In the rows, zero is written as 128.
Each path is a new rotation, seen through one point. The rows after it are directions, each followed by how far the rotation turns it, in deg/step (0 if it stays put).
Each turn is a multiple of 5 degrees from 10 to 175, or 0.
Each row of a path follows its step; steps can be skipped.

step 0: [129 131 127 129 119 127 135 136 122 126 116 132 136 120 139 133 130 132
 123 128 132 122 128 126 129 122 130 130 121 129 132 135]
step 1: [120 126 127 125 121 129 137 136 125 140 127 132 131 120 138 126 121 136
 128 122 128 124 132 126 125 131 129 131 127 129 139 125]
step 2: [132 131 135 134 128 134 132 131 120 135 129 132 124 120 127 125 129 139
 132 115 124 131 136 130 122 132 128 127 133 127 133 124]
step 3: [138 136 134 136 123 121 124 135 121 127 121 126 124 124 124 125 130 138
 137 127 121 124 129 128 127 127 133 125 133 130 125 124]
step 4: [129 128 130 124 121 130 122 137 123 131 119 124 124 128 126 135 123 135
 140 139 120 126 126 128 126 120 131 124 122 131 130 123]
step 5: [133 127 132 117 125 137 135 131 122 127 122 124 125 120 132 139 123 129
 130 127 126 134 129 129 128 120 131 123 119 131 134 133]
step 6: [131 127 131 125 121 122 143 135 127 132 116 125 124 119 133 127 126 125
 125 120 131 131 126 125 130 126 129 125 130 132 135 135]
step 7: [119 123 130 137 120 131 136 136 130 139 118 126 123 120 125 125 126 131
 126 125 127 126 131 122 124 129 126 125 135 126 133 126]
step 8: [126 125 136 140 130 138 128 133 124 124 123 123 129 116 127 128 124 139
 126 126 118 126 135 124 125 128 130 127 132 125 126 124]
step 9: [135 128 140 129 128 123 124 139 123 123 121 123 134 127 134 124 122 131
 131 127 113 127 131 127 124 127 130 130 126 133 126 126]
Speeds:
[127 128 127 124 130 129 125 129 126 128 124 128 127 133 130 130 130 129
 126 128 125 128 127 129 129 128 132 126 127 128 127 132]
65
[128 125 126 129 127 128 131 129 129 130 130 128 127 129 128 129 130 132
 127 124 127 128 128 123 130 131 127 129 129 128 126 129]
65

step 0: [125 133 130 131 123 125 132 134 129 132 131 137 130 128 126 133 135 128
 122 129 138 135 136 135 126 134 129 127 120 128 125 131]
step 1: [125 130 124 128 129 131 127 125 125 130 135 127 113 130 130 130 133 123
 134 127 133 129 134 125 127 138 129 124 136 125 127 133]
step 2: [126 119 127 136 132 125 120 125 124 129 128 128 133 128 135 130 134 130
 135 123 129 135 128 129 129 134 122 124 128 138 133 128]
step 3: [127 135 135 133 128 118 129 118 135 124 124 130 124 129 128 126 127 130
 133 123 128 129 124 128 129 126 126 137 135 132 133 135]
step 4: [131 127 122 131 128 119 124 130 131 131 121 125 129 123 133 124 130 126
 139 134 127 121 131 126 122 117 133 129 125 124 133 128]
step 5: [128 124 139 127 126 124 133 141 133 130 126 131 132 132 133 125 123 126
 129 120 133 124 128 127 121 126 133 133 124 129 122 126]
step 6: [120 132 129 127 123 127 124 129 122 132 132 137 128 129 128 127 130 131
 124 134 128 128 133 134 120 127 139 127 135 120 122 132]
step 7: [124 124 127 124 126 132 131 131 126 137 129 128 125 134 132 128 130 129
 130 119 123 127 132 126 131 130 130 112 137 129 130 129]
step 8: [119 126 128 131 135 128 126 127 129 132 126 130 133 131 128 128 128 127
 127 128 132 139 114 134 134 127 124 125 135 130 128 131]
step 9: [131 128 125 128 124 123 129 121 137 123 127 134 122 126 131 120 124 130
 132 131 124 132 127 126 138 122 123 124 129 122 129 136]
Speeds:
[128 132 130 124 125 126 128 123 129 125 128 131 128 127 125 129 128 129
 128 130 128 128 131 130 127 127 127 126 129 127 128 130]
125

step 0: [123 121 132 132 116 131 128 126 124 138 115 124 125 128 127 129 127 115
 130 133 124 130 121 133 127 125 134 126 126 133 126 128]
step 1: [130 130 128 129 129 128 119 130 121 130 139 131 120 124 117 131 135 119
 132 125 131 129 128 124 130 129 128 131 127 126 138 142]
step 2: [131 127 128 126 138 135 132 114 128 131 130 129 123 129 136 133 119 126
 121 124 130 124 128 126 120 133 132 127 122 124 137 123]
step 3: [122 129 128 118 127 135 127 138 120 130 117 138 130 134 132 128 129 125
 123 133 129 137 124 131 123 124 131 129 133 138 132 128]
step 4: [129 123 124 125 138 131 125 126 137 133 140 137 133 125 121 131 134 136
 131 128 127 129 130 127 131 126 122 136 131 134 129 137]
step 5: [131 130 130 125 125 126 140 119 130 125 130 123 129 133 137 129 117 135
 127 124 133 130 131 136 123 136 120 129 121 138 126 128]
step 6: [130 135 131 126 121 123 128 139 123 123 121 141 131 135 122 122 130 134
 129 133 127 124 136 122 125 128 124 125 133 133 127 122]
step 7: [133 125 120 136 134 127 128 124 134 134 134 125 132 133 125 128 134 135
 133 130 118 120 129 131 141 121 128 126 125 130 123 123]
step 8: [131 130 125 128 115 121 135 133 127 123 127 117 119 128 134 131 129 129
 123 125 132 130 134 137 130 128 135 126 120 129 121 134]
step 9: [132 128 140 132 122 123 126 133 132 126 122 134 122 119 122 132 131 131
 130 131 120 125 131 115 126 125 132 125 126 121 136 125]
Speeds:
[127 126 125 128 128 131 125 130 126 127 128 127 128 128 126 127 130 129
 135 129 123 129 127 128 129 128 126 129 128 128 130 128]
120
[128 126 129 127 130 130 129 126 128 131 129 127 125 126 131 125 127 129
 127 130 127 128 130 129 134 132 127 128 129 127 128 126]
135
[128 125 129 131 127 125 130 128 129 126 123 130 128 130 131 126 129 128
 129 128 127 128 128 128 127 130 130 130 132 128 133 127]
115

step 0: [126 122 119 133 124 135 126 134 123 132 129 127 123 134 134 128 118 136
 140 133 124 137 130 127 122 123 132 125 125 128 129 129]
step 1: [132 126 136 133 123 130 125 121 129 140 123 130 133 124 127 121 123 138
 128 126 134 129 131 132 130 134 126 121 120 128 121 134]
step 2: [128 133 125 125 124 123 128 127 132 125 131 129 127 133 132 136 124 129
 115 125 134 131 122 129 122 142 121 121 129 120 129 132]
step 3: [117 131 127 124 126 139 131 137 131 127 133 128 125 140 136 127 129 131
 134 125 119 131 126 120 127 125 124 125 121 125 131 131]
step 4: [123 120 135 140 133 131 120 130 135 137 131 134 132 126 131 120 126 124
 134 125 126 125 135 135 129 133 128 122 123 129 130 131]
step 5: [127 125 130 124 129 122 128 127 128 134 129 127 128 126 134 137 122 131
 126 123 140 117 133 127 119 137 129 125 134 119 128 123]
step 6: [121 136 132 123 131 130 130 132 130 125 128 127 129 130 130 129 119 132
 127 125 131 127 126 109 133 126 122 135 124 125 133 133]
step 7: [131 125 134 140 133 128 127 130 131 123 130 136 120 131 130 126 126 114
 133 122 128 128 128 126 137 129 125 125 118 129 130 125]
step 8: [126 127 132 121 134 121 129 130 124 127 127 142 125 127 136 128 128 130
 135 123 133 119 128 139 126 129 137 130 132 121 128 125]
step 9: [127 129 129 118 134 130 124 127 127 125 130 127 130 123 132 123 119 127
 119 123 134 129 137 120 126 118 131 136 134 127 129 138]
Speeds:
[130 128 132 128 128 128 127 125 125 129 132 130 130 128 130 128 128 131
 122 129 127 126 128 126 126 129 129 129 130 127 127 128]
100
[129 128 130 126 126 130 131 129 126 130 127 126 125 129 130 131 132 130
 128 125 128 126 131 128 130 127 128 128 126 129 124 126]
155

step 0: [131 132 128 125 128 138 128 133 133 116 123 136 121 127 135 124 126 123
 135 137 126 128 131 132 127 131 121 129 128 137 128 127]
step 1: [124 124 125 127 120 129 127 123 141 120 124 133 125 132 135 128 124 126
 129 127 137 127 123 131 126 122 135 132 117 131 128 126]
step 2: [124 129 129 118 120 133 125 124 130 127 125 144 132 125 133 138 128 132
 122 124 131 131 131 129 131 132 126 130 131 132 137 130]
step 3: [126 134 130 131 118 129 135 125 143 118 130 127 134 124 124 136 127 132
 128 128 132 131 130 128 133 127 123 124 131 120 129 127]
step 4: [137 132 138 126 121 130 122 125 125 123 124 123 133 130 124 134 127 126
 132 129 139 135 124 124 128 133 136 128 132 125 133 134]
step 5: [138 130 127 126 118 125 136 127 124 127 123 124 133 122 132 132 131 114
 134 128 123 135 127 121 130 126 121 131 127 125 132 127]
step 6: [135 131 120 132 115 137 130 128 129 127 122 122 129 130 125 124 131 128
 137 122 126 124 133 124 117 131 134 131 128 132 129 129]
step 7: [125 131 120 134 130 132 124 119 125 124 122 136 133 129 126 130 131 119
 137 126 118 128 126 127 131 120 137 128 129 134 130 132]
step 8: [118 130 116 131 127 138 132 132 129 118 125 127 124 130 129 126 133 129
 128 137 126 135 129 123 132 132 128 132 131 134 133 129]
step 9: [123 127 134 125 129 138 120 134 142 117 126 128 132 134 130 127 132 123
 127 128 126 128 122 124 126 122 129 132 128 133 125 126]
Speeds:
[126 126 126 129 131 130 130 127 128 128 127 127 125 128 131 131 128 127
 130 131 125 126 128 129 125 128 130 131 129 130 127 129]
45
[133 128 130 127 126 129 132 122 129 129 128 128 128 127 127 131 126 129
 125 130 130 128 129 128 127 127 128 127 128 127 130 130]
35

step 0: [127 118 128 130 140 136 124 122 136 124 129 132 128 127 121 131 129 137
 131 122 124 119 137 125 130 131 125 135 136 129 130 125]
step 1: [123 134 133 125 123 124 121 134 115 133 137 128 132 140 131 126 128 132
 129 132 128 122 126 130 136 133 129 130 130 120 131 135]
step 2: [133 114 122 133 130 124 129 126 126 127 120 125 119 134 121 124 129 131
 140 135 130 125 132 125 128 135 126 127 126 135 124 123]
step 3: [132 135 130 132 127 126 121 128 127 137 138 130 137 129 124 130 134 125
 122 129 133 132 132 120 132 131 122 122 137 136 138 130]
step 4: [125 128 117 130 118 127 127 122 125 123 117 129 131 137 126 123 128 127
 130 122 130 132 120 135 123 140 135 133 128 130 131 124]
step 5: [121 123 132 124 128 141 132 127 132 134 132 131 126 127 123 123 132 120
 128 132 134 132 121 115 130 125 117 129 124 131 134 128]
step 6: [125 124 126 124 134 129 125 133 123 118 123 133 132 131 122 129 123 132
 124 114 133 133 132 137 126 131 125 128 139 124 130 136]
step 7: [125 126 130 119 126 132 120 126 131 127 131 132 134 128 129 119 138 133
 133 137 135 122 121 123 125 131 131 125 119 120 121 131]
step 8: [127 122 123 132 132 124 129 136 128 125 131 124 115 133 126 115 128 129
 129 127 132 129 139 128 125 120 128 125 138 130 134 133]
step 9: [133 126 128 130 122 135 116 124 127 136 133 130 132 117 126 134 133 132
 129 124 135 119 132 133 127 137 137 126 126 130 133 133]
Speeds:
[127 129 126 131 129 127 126 126 129 130 128 131 130 126 125 129 129 127
 128 126 125 126 127 132 128 128 125 125 130 126 128 132]
125
[128 125 131 123 130 130 129 128 126 128 127 127 129 129 125 130 125 128
 129 128 126 128 126 128 132 128 127 130 129 124 127 130]
70

step 0: [130 124 143 129 135 128 128 126 122 133 123 129 119 129 135 127 131 132
 133 127 130 131 121 130 122 118 135 138 133 129 124 124]
step 1: [131 118 131 131 128 126 128 125 125 113 123 123 120 123 133 126 121 131
 124 135 129 134 126 134 129 129 131 135 135 122 119 129]
step 2: [134 118 126 121 129 122 128 123 134 123 124 133 131 121 128 128 116 130
 120 122 119 124 135 130 124 135 129 132 137 132 128 125]
step 3: [121 118 127 123 122 131 129 124 134 123 139 126 131 127 123 130 123 126
 132 123 126 127 137 128 128 133 117 137 128 136 135 133]
step 4: [121 126 133 130 129 137 133 130 125 128 134 135 126 138 126 127 133 132
 133 122 124 116 135 124 132 126 123 134 133 124 139 124]
step 5: [127 134 134 136 122 129 124 134 123 117 136 137 122 129 120 126 134 131
 126 130 132 126 132 131 141 120 128 124 130 125 128 128]
step 6: [135 133 120 126 126 123 122 128 130 125 122 133 124 130 123 132 133 131
 122 118 138 125 124 128 139 127 136 121 134 131 130 122]
step 7: [135 126 122 122 123 127 128 131 140 124 127 123 128 124 128 135 136 116
 128 129 132 133 118 122 131 121 129 127 128 139 132 126]
step 8: [127 133 125 123 129 130 134 128 131 126 124 116 127 134 137 136 132 115
 130 122 123 122 126 119 124 120 129 132 127 123 123 124]
step 9: [130 137 133 132 121 125 139 127 127 121 133 127 130 132 134 134 127 126
 126 133 122 130 128 120 121 128 121 122 129 120 117 134]
Speeds:
[129 127 128 129 126 128 125 128 134 127 125 125 128 127 129 127 126 129
 129 125 123 128 128 126 127 127 126 127 128 125 128 130]
60
[129 133 129 130 126 126 129 128 129 125 126 128 128 129 125 126 128 128
 126 131 128 127 131 130 126 129 132 129 130 124 127 129]
90
[128 129 129 134 127 128 125 129 127 129 128 125 131 125 127 126 131 126
 127 125 130 127 126 125 128 129 129 128 130 129 128 126]
45

step 0: [130 134 121 133 135 130 125 121 125 131 129 133 137 117 130 123 126 122
 129 130 134 133 139 124 130 125 140 131 130 126 129 139]
step 1: [126 122 131 128 128 127 123 118 125 126 130 144 134 119 130 132 118 129
 133 130 126 124 133 128 121 127 123 127 117 119 132 124]
step 2: [135 125 138 128 127 123 127 122 124 132 122 128 124 131 137 129 137 116
 133 132 118 119 127 131 130 137 120 124 126 122 130 133]
step 3: [137 127 127 125 141 137 133 121 130 135 130 123 129 123 133 132 132 121
 128 133 126 123 119 116 126 125 132 130 133 136 128 134]
step 4: [127 116 132 128 128 141 135 129 127 131 133 132 137 128 125 130 125 126
 129 131 141 126 135 115 131 124 122 127 130 124 131 121]
step 5: [128 123 124 134 121 127 126 134 123 127 132 130 132 133 133 129 138 126
 135 121 123 132 132 122 134 133 130 118 123 122 144 126]
step 6: [140 136 130 126 137 128 122 129 127 133 125 123 130 135 125 135 130 134
 130 127 122 132 124 123 116 123 126 120 123 126 137 137]
step 7: [131 128 136 125 123 132 139 120 123 133 122 125 127 133 129 126 126 135
 126 134 135 131 138 120 125 118 132 124 125 126 120 139]
step 8: [131 123 125 128 124 130 141 123 121 129 127 135 125 130 132 125 118 127
 139 125 124 133 133 127 130 131 138 125 120 138 130 119]
step 9: [134 125 130 130 135 126 127 134 124 132 121 138 136 142 122 120 128 131
 134 127 122 126 121 128 128 135 119 134 122 135 132 128]
Speeds:
[127 132 128 128 130 127 130 128 127 131 129 125 128 129 131 128 130 131
 127 129 123 128 127 127 125 130 125 128 130 125 126 128]
95

step 0: [127 128 140 132 118 126 125 131 124 129 131 120 129 131 132 123 131 124
 127 111 127 122 126 129 130 130 125 126 128 123 131 135]
step 1: [127 137 129 125 129 134 127 137 130 133 124 129 133 129 129 141 138 132
 127 129 133 133 133 130 132 135 129 123 122 135 135 127]
step 2: [132 125 137 127 133 129 120 119 135 135 128 130 124 124 135 121 133 121
 132 123 135 127 131 133 136 122 131 124 127 124 127 123]
step 3: [127 134 138 127 130 132 134 133 122 132 129 120 134 131 128 130 116 134
 126 123 128 126 124 129 132 128 135 125 130 128 139 120]
step 4: [133 138 134 121 127 131 124 130 129 126 133 125 121 128 132 121 137 132
 134 142 131 127 125 130 135 133 126 123 123 133 125 128]
step 5: [135 117 138 128 121 134 131 135 127 132 135 127 124 132 134 128 129 127
 119 120 129 123 134 132 125 126 126 126 128 125 125 118]
step 6: [126 136 124 118 126 127 128 123 135 137 127 125 129 129 121 129 122 137
 120 129 136 130 127 132 130 136 125 123 125 135 130 124]
step 7: [132 127 132 133 136 123 122 128 129 130 127 119 124 136 129 118 138 127
 130 128 132 127 125 127 124 130 133 126 128 123 117 117]
step 8: [122 132 126 130 120 131 145 131 129 129 130 128 126 140 130 126 124 126
 125 130 133 129 127 131 126 125 128 129 125 124 139 119]
step 9: [130 134 125 126 130 125 134 129 126 124 128 122 116 120 123 121 135 131
 128 123 138 129 126 131 133 131 120 125 128 134 119 131]
Speeds:
[125 127 130 125 132 128 130 124 125 129 128 130 127 127 129 128 125 127
 127 125 129 129 128 127 127 128 124 127 129 130 127 128]
110
[127 126 129 126 131 130 129 128 130 125 129 125 130 130 129 128 130 130
 124 128 127 132 125 130 131 126 125 128 127 125 127 129]
0

step 0: [126 125 122 129 121 130 124 124 115 131 134 126 128 124 122 140 127 124
 129 128 117 133 141 134 131 126 125 127 137 122 127 123]
step 1: [122 128 124 141 128 125 123 129 130 121 125 142 125 120 126 133 132 120
 132 128 137 125 138 127 126 129 123 129 123 130 120 133]
step 2: [122 125 132 132 129 121 122 131 135 135 130 125 127 142 119 125 126 128
 137 128 131 122 124 129 124 143 134 130 128 137 127 134]
step 3: [120 128 127 125 132 136 123 126 124 132 133 123 136 123 129 123 123 128
 138 133 112 133 129 135 128 126 133 138 134 134 128 122]
step 4: [132 126 123 135 119 141 121 118 127 127 130 134 132 122 137 130 122 130
 125 125 130 126 135 128 119 127 123 137 125 122 125 136]
step 5: [126 119 121 126 125 119 120 121 130 129 125 129 126 139 124 131 129 126
 130 127 126 121 135 116 136 137 120 128 126 122 129 135]
step 6: [120 133 113 132 136 119 125 132 124 130 125 124 133 127 121 128 126 121
 131 128 126 125 130 122 131 124 133 132 137 140 122 121]
step 7: [127 131 127 137 120 130 133 121 124 133 130 128 124 123 127 133 128 129
 129 117 129 135 128 136 117 135 135 142 127 134 121 124]
step 8: [125 121 137 125 132 141 128 121 128 120 129 135 130 133 126 131 130 126
 136 125 121 125 128 126 135 139 125 138 121 125 121 133]
step 9: [122 125 124 128 134 132 116 127 126 119 119 121 138 136 126 130 117 134
 128 131 129 118 134 126 126 122 132 126 130 133 127 131]
Speeds:
[128 124 129 128 126 126 129 128 131 125 126 132 128 132 128 129 128 128
 129 128 127 127 129 128 127 124 126 127 126 129 126 131]
100

step 0: [126 123 122 139 134 130 124 126 130 125 141 122 121 123 128 128 125 125
 137 121 121 131 132 128 134 126 121 125 131 116 123 131]
step 1: [132 127 121 130 126 134 133 126 141 118 127 125 139 125 125 136 129 136
 129 128 132 127 137 126 128 130 128 127 127 136 116 125]
step 2: [131 134 136 130 122 127 123 132 119 123 127 123 133 130 128 139 120 128
 128 125 131 119 135 134 129 126 123 118 132 133 137 136]
step 3: [142 133 121 131 131 131 118 132 131 126 134 120 118 130 133 131 130 122
 129 135 126 125 120 123 117 128 123 125 128 127 124 128]
step 4: [128 131 125 129 132 127 126 115 134 121 129 131 139 127 133 129 133 118
 128 130 124 130 128 123 132 136 139 116 123 128 130 129]
step 5: [126 134 121 120 131 127 130 124 128 119 135 136 127 132 124 133 130 132
 123 132 136 126 127 126 136 124 119 127 141 125 138 134]
step 6: [137 122 125 128 130 124 125 131 122 126 128 128 130 129 119 137 134 115
 133 122 130 127 129 116 120 129 128 141 129 131 131 128]
step 7: [133 126 126 129 139 122 134 124 118 123 126 121 126 131 131 126 123 123
 137 132 125 127 126 128 145 134 133 127 129 130 119 131]
step 8: [124 124 118 117 125 130 130 119 127 123 126 125 121 137 135 127 128 135
 122 120 137 131 133 125 121 138 126 125 132 134 123 130]
step 9: [124 126 135 126 119 125 129 127 122 129 145 125 124 132 122 140 125 123
 134 131 128 137 135 130 124 131 131 127 124 125 131 133]
Speeds:
[130 131 127 131 129 130 125 130 132 124 128 131 131 127 130 128 126 127
 131 127 129 125 127 128 127 127 126 126 128 128 129 129]
25
[130 129 125 128 128 128 124 127 128 127 125 126 126 127 128 129 128 126
 130 127 125 132 128 128 131 123 131 129 125 127 126 127]
110
[127 127 127 127 132 127 129 126 126 126 129 132 127 129 126 124 126 126
 129 126 128 126 128 125 129 126 129 132 129 129 128 128]
45

step 0: [136 130 128 121 133 121 134 127 134 134 129 125 133 116 128 130 130 127
 124 121 119 129 128 123 123 129 132 140 123 133 126 119]
step 1: [139 125 124 128 129 120 130 128 119 121 128 131 119 124 119 125 127 116
 134 130 128 120 122 126 130 131 126 126 127 127 125 117]
step 2: [129 116 127 128 134 121 133 120 132 124 142 132 125 129 122 131 129 130
 129 128 129 134 122 135 128 131 127 132 118 132 124 136]
step 3: [134 132 132 118 127 120 129 121 128 132 131 122 126 118 131 129 129 124
 122 132 127 125 135 130 134 120 135 137 122 135 121 125]
step 4: [136 118 126 122 139 130 123 132 121 125 129 124 119 123 119 133 124 130
 133 125 127 122 130 122 130 132 126 129 123 130 129 117]
step 5: [134 118 123 130 130 121 134 124 124 131 130 134 123 126 129 134 138 128
 118 127 125 129 116 129 127 135 126 133 119 126 122 132]
step 6: [132 134 124 114 122 117 125 121 131 130 132 131 121 120 125 130 122 128
 132 133 123 122 128 131 134 124 130 128 119 130 128 134]
step 7: [122 123 127 129 140 123 121 126 128 126 132 124 121 127 121 132 125 129
 126 130 126 122 137 130 123 128 121 137 120 127 120 118]
step 8: [137 119 130 122 127 125 131 138 121 132 133 132 118 129 135 130 130 129
 118 134 127 127 121 128 121 130 131 130 123 136 122 125]
step 9: [130 134 124 114 127 120 126 132 130 125 134 122 124 123 126 129 129 128
 129 122 123 120 121 129 135 138 123 135 121 127 132 134]
Speeds:
[131 130 130 127 131 131 128 131 128 126 129 131 127 127 125 129 126 129
 130 128 127 128 130 130 126 129 130 128 127 129 132 132]
155
[129 130 129 125 129 125 129 128 129 128 129 130 132 125 132 131 126 130
 129 129 130 127 129 127 130 129 126 130 131 127 126 131]
115
[125 125 128 128 133 131 131 128 128 131 130 128 131 128 126 128 131 129
 128 130 128 129 128 128 125 128 126 128 127 125 126 129]
135

step 0: [131 131 134 122 131 136 121 128 133 115 134 119 133 127 125 131 125 134
 126 125 123 131 131 129 121 129 132 118 129 120 140 134]
step 1: [123 127 136 125 135 131 122 124 124 125 122 137 127 134 123 136 114 126
 132 115 130 130 120 127 122 133 129 128 130 122 126 131]
step 2: [125 119 136 115 124 131 128 134 125 129 118 131 124 132 120 123 125 126
 118 124 128 126 135 132 134 127 124 122 136 125 120 125]
step 3: [131 127 136 120 121 128 128 134 137 127 129 128 127 120 131 132 129 136
 126 126 116 134 137 135 130 134 134 127 135 120 136 135]
step 4: [126 134 129 124 134 125 133 125 127 124 131 140 124 115 122 136 120 129
 126 123 130 132 125 132 113 127 129 124 131 120 130 133]
step 5: [129 127 130 116 130 135 127 131 122 124 125 125 135 135 117 121 125 131
 117 128 130 129 120 133 122 128 122 121 130 120 121 134]
step 6: [121 126 139 128 117 137 122 130 129 131 120 130 132 130 127 131 130 133
 131 127 122 133 126 129 131 141 129 130 138 119 124 135]
step 7: [121 129 136 127 129 129 127 133 135 127 124 136 126 110 126 133 128 120
 127 127 130 128 130 130 124 126 127 118 142 125 127 124]
step 8: [138 134 129 115 137 132 125 134 133 122 132 122 136 125 128 133 128 131
 119 121 124 127 125 134 123 122 123 124 134 119 129 128]
step 9: [128 133 133 126 126 136 123 121 119 125 123 129 128 132 123 138 124 140
 134 118 123 133 129 125 122 129 127 130 131 118 119 132]
Speeds:
[129 127 128 130 124 129 127 132 126 129 127 127 129 131 124 128 124 127
 131 126 129 129 128 129 127 129 127 129 126 130 124 128]
90
[127 129 127 125 126 129 127 126 124 130 125 126 125 129 129 127 130 127
 126 128 126 133 129 126 131 128 128 129 128 128 124 128]
100
[127 130 126 127 129 129 129 130 131 132 128 127 128 131 130 132 126 130
 131 127 126 129 126 127 129 131 128 131 128 126 131 130]
135
[131 130 128 124 124 130 127 129 131 125 131 128 130 131 130 125 128 128
 128 129 128 126 129 126 127 130 130 129 128 127 127 126]
130
